In the rows, zero is written as 128.
Each path is a new rotation, seen through one point. The rows after it are directions, each followed by how far the rotation turns it, in deg/step (0 if it stays put).
Each turn is a multiple of 5 degrees from 10 to 175, or 0.
Each row of a path follows its step; steps can be skipped.
Rotation 1:
step 0: [119 138 126 132 125 123 130 128 132 128 137 127 128 139 130 119 123 123
 125 130 131 133 114 140 126 123 137 121 128 135 130 133 125 131]
step 1: [130 135 127 132 126 120 143 136 126 130 130 134 126 134 130 115 131 125
 124 134 126 139 124 134 133 126 133 136 121 122 130 127 122 124]
step 2: [126 138 124 128 129 121 132 132 140 128 131 129 115 130 135 124 126 125
 125 124 128 126 114 124 131 130 129 125 128 117 135 134 118 126]
step 3: [124 126 127 125 128 117 133 121 129 136 128 135 129 129 143 118 124 128
 123 128 133 125 126 127 125 129 125 127 118 123 136 126 119 115]
step 4: [126 131 135 123 127 129 133 118 138 140 131 129 123 131 129 129 114 121
 127 129 124 126 124 140 130 129 127 121 124 122 133 129 116 129]
step 5: [135 123 130 129 125 135 141 125 126 134 128 132 121 133 141 115 118 134
 127 124 126 132 132 139 130 126 127 126 129 125 136 128 126 127]
step 6: [115 134 126 130 129 131 126 123 131 130 132 123 115 130 135 118 121 130
 128 123 128 132 120 145 128 132 135 124 134 127 132 133 131 126]
step 7: [123 134 120 128 125 125 138 127 125 128 129 126 124 130 137 118 130 125
 130 132 120 139 125 141 125 130 128 134 122 132 133 117 127 118]
step 8: [127 138 120 128 134 123 131 128 136 123 121 124 113 130 131 130 118 122
 126 131 120 137 120 131 132 134 126 134 126 123 137 129 124 129]
step 9: [130 129 114 128 130 119 129 127 134 128 122 131 128 133 145 120 119 132
 127 131 132 131 128 127 121 129 120 130 125 133 143 125 122 127]
step 10: [121 137 126 127 136 126 124 124 138 141 128 128 131 130 128 125 112 127
 126 140 134 134 128 137 127 131 129 128 125 128 135 135 119 129]
step 11: [137 135 127 133 130 132 142 134 134 138 134 127 131 132 136 120 122 134
 133 136 124 131 134 137 125 120 126 129 129 129 135 131 120 127]
[130 131 124 126 125 128 127 125 127 130 127 131 133 126 130 132 124 127
 126 128 129 127 128 127 127 130 123 128 130 124 127 129 126 127] | 60
[130 130 123 132 128 127 126 129 126 122 126 124 129 129 126 128 128 123
 127 128 130 132 131 130 128 128 128 125 127 129 131 128 128 128] | 40
Rotation 2:
step 0: [124 129 135 125 123 122 131 123 127 127 127 131 134 139 137 136 136 131
 133 132 128 129 126 135 120 120 142 119 132 125 131 127 133 109]
step 1: [110 114 137 125 129 133 127 123 125 130 129 138 130 142 133 131 132 129
 130 133 120 132 138 132 129 129 136 129 129 134 129 139 122 131]
step 2: [125 120 142 117 126 126 134 126 135 120 118 126 127 133 128 120 126 127
 137 122 119 143 130 132 126 123 137 139 131 128 121 124 128 126]
step 3: [135 127 138 120 139 128 137 118 122 129 123 130 123 133 127 125 129 143
 131 125 122 120 136 124 124 116 136 125 127 123 117 137 129 130]
step 4: [132 127 128 118 123 123 142 122 127 126 137 129 134 129 136 142 128 140
 125 133 119 134 133 133 117 132 136 125 133 127 118 127 122 125]
step 5: [119 122 140 132 138 121 130 126 122 130 133 129 125 129 139 137 121 124
 130 131 123 136 143 127 124 132 127 135 135 129 117 138 137 128]
step 6: [122 131 140 123 131 123 134 128 126 126 120 118 130 132 121 137 126 131
 131 128 133 138 125 124 127 122 130 139 129 129 117 135 119 112]
step 7: [123 125 137 122 133 114 131 123 109 131 127 128 136 133 132 123 126 136
 128 133 130 127 119 120 125 121 139 130 130 124 124 134 123 135]
step 8: [126 114 134 113 123 116 133 128 124 123 131 126 131 123 126 131 128 132
 135 132 119 121 122 138 124 134 124 134 137 134 118 134 124 129]
step 9: [133 119 140 128 137 127 128 129 119 126 123 115 129 125 133 135 134 127
 131 126 129 138 130 135 120 119 119 128 137 125 121 134 135 140]
step 10: [129 135 141 119 135 137 131 134 118 134 132 126 122 126 117 141 125 127
 125 131 129 131 120 135 124 124 134 127 132 126 115 128 116 129]
step 11: [121 136 138 117 126 125 123 123 113 121 141 118 128 119 137 121 119 128
 125 136 132 135 125 131 125 130 132 125 128 121 123 136 129 131]
[130 126 128 126 127 126 126 125 128 130 132 132 130 128 129 129 126 127
 123 128 127 129 126 130 130 133 132 129 126 127 130 131 126 130] | 110
[127 128 125 130 129 126 130 131 128 126 130 127 129 128 122 125 132 127
 122 131 127 127 131 129 128 127 128 130 126 125 130 127 130 128] | 0
Rotation 3:
step 0: [120 129 128 128 135 121 129 123 127 134 123 118 123 129 136 115 133 134
 135 125 117 139 138 146 126 133 130 134 123 129 139 119 130 134]
step 1: [122 149 128 133 129 121 116 128 139 127 128 138 129 123 135 130 126 127
 144 118 134 131 121 137 129 135 122 127 122 126 129 120 129 133]
step 2: [119 129 130 133 139 138 130 140 122 133 137 135 124 138 138 133 129 139
 130 123 139 134 115 128 119 137 124 130 132 123 137 128 135 127]
step 3: [120 128 133 132 123 127 121 138 118 141 127 122 123 122 122 143 140 121
 133 130 128 130 123 134 129 129 118 133 145 123 132 134 121 127]
step 4: [125 127 127 132 128 133 121 128 120 123 123 121 132 133 124 131 136 138
 128 124 136 130 141 147 140 123 124 131 138 140 137 123 137 122]
step 5: [120 136 127 138 130 127 130 128 125 117 133 119 132 124 134 127 137 132
 136 128 124 116 129 129 140 131 121 121 132 128 128 112 131 147]
step 6: [114 128 118 126 140 133 128 120 126 131 122 137 130 131 134 134 138 135
 121 123 124 127 122 136 119 123 120 132 118 128 130 125 129 145]
step 7: [120 131 132 121 137 123 123 131 122 126 117 131 112 131 121 129 125 134
 135 132 122 134 116 133 135 144 119 135 128 128 129 129 118 135]
step 8: [130 141 140 117 126 133 123 132 133 131 127 130 113 131 143 132 131 134
 126 123 122 132 135 139 132 132 117 127 136 129 139 129 133 122]
step 9: [135 128 132 146 124 125 116 137 126 125 129 127 130 135 136 133 133 134
 132 122 120 129 123 140 130 130 134 122 133 116 144 120 124 131]
step 10: [113 129 119 135 132 128 128 117 125 141 134 127 127 138 132 128 137 131
 141 123 139 121 139 139 122 130 127 126 132 121 134 124 121 128]
step 11: [123 130 122 125 140 118 125 128 116 125 126 137 138 124 133 129 141 126
 143 119 132 136 123 133 132 139 123 132 139 137 124 126 131 132]
[131 127 129 132 126 125 126 131 128 125 127 130 129 124 125 127 129 126
 133 128 125 127 125 127 130 131 127 128 130 126 126 129 125 131] | 175
[126 128 124 129 129 124 128 129 129 127 125 132 122 128 132 128 125 128
 128 126 123 125 130 128 129 127 131 128 129 126 129 129 128 126] | 40
[128 129 128 127 129 131 126 127 129 125 124 126 129 133 128 130 128 129
 125 132 123 123 128 126 130 128 125 129 127 131 127 130 127 132] | 40
[130 130 130 132 130 129 131 127 130 129 126 129 124 126 131 128 124 126
 128 130 129 133 126 129 129 127 127 132 125 129 126 129 129 132] | 60
